In the rows, 128 means zero.
R: several groups of rows, each row roughly a mix of its group's hidden directions
R (129 x 14)
[[ 96 107  90 126 111 123  95 140 173  71 126 120 103 178]
 [103 101 166 163 157 183 144 150 129 116 175  92 124 151]
 [118 154 120 131 155 127 111 125 146 177  89  51 114 100]
 [114 119 172 167 144 171 148 151 117 127 189  91 108 150]
 [168 104 155  92 184 106 147 131 100 114 133 178 161 138]
 [172 197 133 129 149 158 125 116 119 177 163 109 104 122]
 [120 138 110 113 134 144 161 124  88 107 140 213  90 119]
 [142 129  64 135 129 101 143 129  94  72  90  91 151 127]
 [180 154 157 114 172 127 162 120  98 175 144 118 136  85]
 [115 112 206 132 106 133 129 128 135 184 150 172 117 114]
 [160 121 147 110 168 124 167 100  89 175 141 112 143  73]
 [147 123 125  84 131 112 143 124 132 100 119 212 146 170]
 [ 94 114 158 183 135 163 153 164  98  99 148  80 125 131]
 [156 157 107 132 164 146 172 130  95 156 136 118 191  92]
 [154 152 146 142 170 136 181 130 107 175 154 140 155  79]
 [122 193 113 159 116 145 112 108 157 143 123  61 100 132]
 [ 84  46 140 132 103 100 128 146 118  97  97 138 146 122]
 [ 74 111  99 182  76 154 115 118 128 133 106 103  93 126]
 [129 168  92 162 136 140  90 117 161 101 135 136  67 166]
 [161 160  97  80 110  95 107  89 150 157 103 174 115 125]
 [ 91 131  97 185  76 158 112 124 132 127 100  95  88 121]
 [154  87 153 102 119 132 117 124 150  97 136 176 166 189]
 [155 144  89  80 120 100 106 100 122 143  98 192 115 104]
 [159 139 149 132 167 128 176 122  99 172 145 145 136  63]
 [176 121 153  76 186 107 147 130 109 121 136 169 158 131]
 [144 169  82  85 119  94 123 100 144 128  86 183 126 126]
 [122 141 117 158  99 136  72 110 152 108 123 154  63 165]
 [155 144  96  80 119  91 103 105 133 139  64 168 134 120]
 [ 99  47 141 111 124  99 143 151 115  98  87 144 145 110]
 [156 126 142  98 163 133 175 139 100 164 140 122 177  74]
 [ 90  59 122 100  96 102 123 144 133  80 101 140 155 127]
 [175 125 146 110 164 125 170 120  92 171 146 123 156  76]
 [140 156 121 133 133 106  98 139  86 160  80  75 109  81]
 [178 141 155  83 194 113 158 137 131 148 116 148 137  96]
 [146 134  78 108 123 107 116 120  94  78  78  76 138 138]
 [ 71 124 104 176  71 146 112 127 144 138 118  88 100 122]
 [ 76 114 110 140  97 135  86 122 168  96 122 120 109 188]
 [162 154 113  81 115  87 109 107 125 160  63 153 116 122]
 [139 128 129  94 135 144 153 115 127 110 153 218 108 163]
 [ 91 126 105 123 119 143  73 108 171 102 124 113  83 178]
 [175 137 145  82 184 121 140 116 109 131 159 175 159 144]
 [118 146 213 128  99 141 110 135 138 182 135 153 123 143]
 [142 144  95  88 121  84 117 115 119 143  53 157 129 101]
 [135 148  78  83 147 132 108 125 118  93  91  64 142 143]
 [150  79 145  81 147 150 123 116 124 129 136 204 124 152]
 [146 200  87 111 144 121  94 104 129 162 127 123  91  98]
 [148 109 151  92 169 161 128 122 139 137 182 182 118 166]
 [137 153 124 150 130 139  88 113 149 171 167  57 110 102]
 [126 121 123 147  96 106  93 133 160  82 130 121  89 199]
 [128  78 153 117 145 145 141 131 162 110 185 162 163 171]
 [101 118 113 131  86 135  76 141 167  88 120 145 102 183]
 [166 148  71 109 158 109 139 129 103  84 102  75 139 128]
 [180 117 180  98 182 104 138 122  94 139 148 156 150 133]
 [157 212 119 146 153 147 126 114 160 163 161 120 119 135]
 [158 148  91  83 107  84 101  94 153 148  93 166 138 116]
 [ 94 139 100 146 108 148  74 113 166 101 124 128  91 183]
 [151  69 162 133  89 139 119 130 119  89 161 167 153 164]
 [106 123  99 137  93 134  71 114 152  90 114 122  99 188]
 [ 69 125  85 145  63 151 109 129 155 123 117  98 110 119]
 [ 88  53 132 109  97 101 122 134 130  85  94 140 149 123]
 [105  70 130 150 118 153 140 147  97  65 141 168 154 126]
 [164 122 166 113 139 108 178 140  86 161 131 121 174  87]
 [ 70 101 104 180  65 149 101 131 128 123 121 112 115 131]
 [175 197 137 132 170 147 131 125 132 173 170 131 127 126]
 [148 156  81  92 102  78 111  95 151 141  94 165 137 109]
 [ 84  56 124 122 100 100 126 132 131  79  95 143 148 136]
 [ 84 128  96 142  84 135  90 149 154  79 102 137 131 174]
 [ 98  55 139 107 110  89 135 153 123  82  98 132 151 126]
 [151 150  94  81 120  77 108 103 156 155  78 150 143 116]
 [ 92 108 119 156  86 115  89 123 156  87 119 143  81 173]
 [155 203 120 130 140 158 120  93 140 172 163 111 103 134]
 [ 82 142  87 168  66 158 106 125 147 127 124  94 102 131]
 [166 121 158 114 162 113 179 117  92 169 145 110 158  86]
 [ 91  50 134 113 104 100 134 156 118  89  94 132 145 118]
 [153 140  92  88 104  82 100  97 163 143  80 152 150 122]
 [144 136  60  96 151 123 127 133 114  79  97  78 147 127]
 [151 125 151 108 169 131 173 119 100 178 147 123 155  70]
 [143 150  58 116 160 131 135 119 109  95 108  72 160 135]
 [150 159  95  86 111  89 117 101 130 145  65 166 118 116]
 [158 138 157 127 147 114 188 154  95 157 135 137 173  80]
 [179 119 165  90 187 110 143 130  99 130 143 168 156 131]
 [ 80 113 115 131  90 129  80 134 160  87 104 150  82 152]
 [ 89 141 117 186  84 145 114 129 148 152 109  81  90 108]
 [159 128 101  76 113  93 103  96 162 139  96 178 150 135]
 [168 167  89 112 165 115 153 139  89 106  94 101 134  84]
 [149  90 122  97 144 133 108 128 132  90 158 199 166 152]
 [ 72 113 102 172  69 139 108 128 155 121  98 101 108 116]
 [158 211 111 130 142 153 123 131 147 158 179 116 127 137]
 [ 81 121 102 169  59 145  99 113 138 116 116  94 103 138]
 [ 94 116  99 164 107 128  92 111 166  92 136 132  88 183]
 [100  62 106  99 112 113 147 156 111  75  89 139 137 128]
 [ 78 123 102 166  73 148 122 150 135 138 110  80  94 107]
 [ 96 132  90 158  94 126  91 131 153  76 110 127 111 184]
 [ 98 113 192 144  96 141 114 131 162 168 160 166 124 157]
 [125 141 131 174 106 133  99 125 146 145 156  42 129 108]
 [147 162  78  79 138  93 109  99 159 142 100 172 139 119]
 [155 102 133 120 155 112 187 122  89 152 143 116 177  81]
 [112  52 131 115 113 111 131 156  87  80 113 151 153 140]
 [159 143  91  79 112  87 100  95 147 147  95 174 134 113]
 [ 84  51 121 107 111 106 140 136 130  92  87 144 142 118]
 [119 133 184 157 127 141 130 117 144 181 162 182  95 110]
 [ 75 117 109 173  76 137 118 134 153 132  94  88  98 106]
 [142 199  94 125 162 159 142 118 148 162 174 140 127 143]
 [149 211 106 117 144 152 127 117 169 164 158 116 120 123]
 [183 110 181 106 183 106 143 129  87 138 126 152 139 120]
 [161 120 151  86 194 106 154 135 127 132 137 177 165 123]
 [126 166 115 157 117 108 106 121 157 161 150  48 131 103]
 [103 129  89 169 107 124  98 119 159 118 136  67 158  84]
 [ 64 124 100 178  77 141 116 137 161 134 116  98 112 117]
 [116 116 196 152 105 131 118 121 152 172 162 170  98 144]
 [ 71 112 168 145  98 154 118 144 170 155 153 174 137 146]
 [ 75 143 103 166  81 130 114 105 176 130 116  87 102 135]
 [150 122  74  86 150 114 144 145 100  85  93  99 146  89]
 [178 129 150  76 182 105 146 110 111 112 139 165 152 151]
 [124 126 204 136 117 132 112 111 148 179 159 153  87 141]
 [124  76 152 114 112 109 171 147 109  95 116 190 154 151]
 [100  53 140 133 106  95 125 139 110  76 102 144 150 146]
 [ 98  87 114 119 145 159 160 131 126  80 133 201 139 138]
 [161 205 132 132 140 144 117  91 158 166 142 102 101 122]
 [ 76 139 103 156  73 131 108 105 179 125 112  90 106 128]
 [113 140 201 150 101 141 113 131 147 177 148 171 108 141]
 [153 136  93  71 130  93 107  99 145 152  89 179 132 113]
 [171 141 117  72 114  81 106 103 141 161  91 167 131 132]
 [181 117 170  87 180 105 137 128 103 124 138 167 159 130]
 [151 133  61  85 168 133 130 127 119  94 113  77 148 120]
 [141 143  80  83 115  92 113  94 148 142  86 177 132 104]
 [102 110 159 180 124 167 144 149 138  92 160  82 144 163]
 [150 153  95  73 137  88 114  97 168 171 108 158 130 119]
 [101 106 162 178 143 158 142 160 123 117 166  65 139 135]]

which group is each row in? (one row of each group first)
[114 114 187 154 112 136 115 114 158 171 169 171  91 143]	T
[151 208 112 125 150 153 130 101 161 171 152 117 109 125]	J
[116 118 138 171 114 145 112 140  82 143 121  67 100  74]	C

[135  85 175 126  87 101 181 140 103 131 155 171 125 143]	C
[ 86 106 150 178 141 176 161 152 120 103 172  97 122 132]	C
[166 195 135 147 160 153 132 123 118 179 171 119 112 132]	J
[112 153 102 152 116 130 114 101 175 167 159  68 116  92]	C
[137  87 136 115 119 178 119 100 146 110 173 191 117 157]	C
[152 146 120 132 179 143 181 131 109 164 152 134 164  74]	T
[175 141  70 135 169 103 153 112 100  94 122  84 125 119]	T
[175 126 147 115 164 118 177 122  91 165 147 120 156  79]	T
[159 114 144 109 160 126 170 131 102 162 144 150 139  53]	T
[158 100 175 112 100 112 154 139  78 130 149 185 107 147]	C
[ 84 120 126 139  73 119  97 153 152  85 102 132 131 182]	T
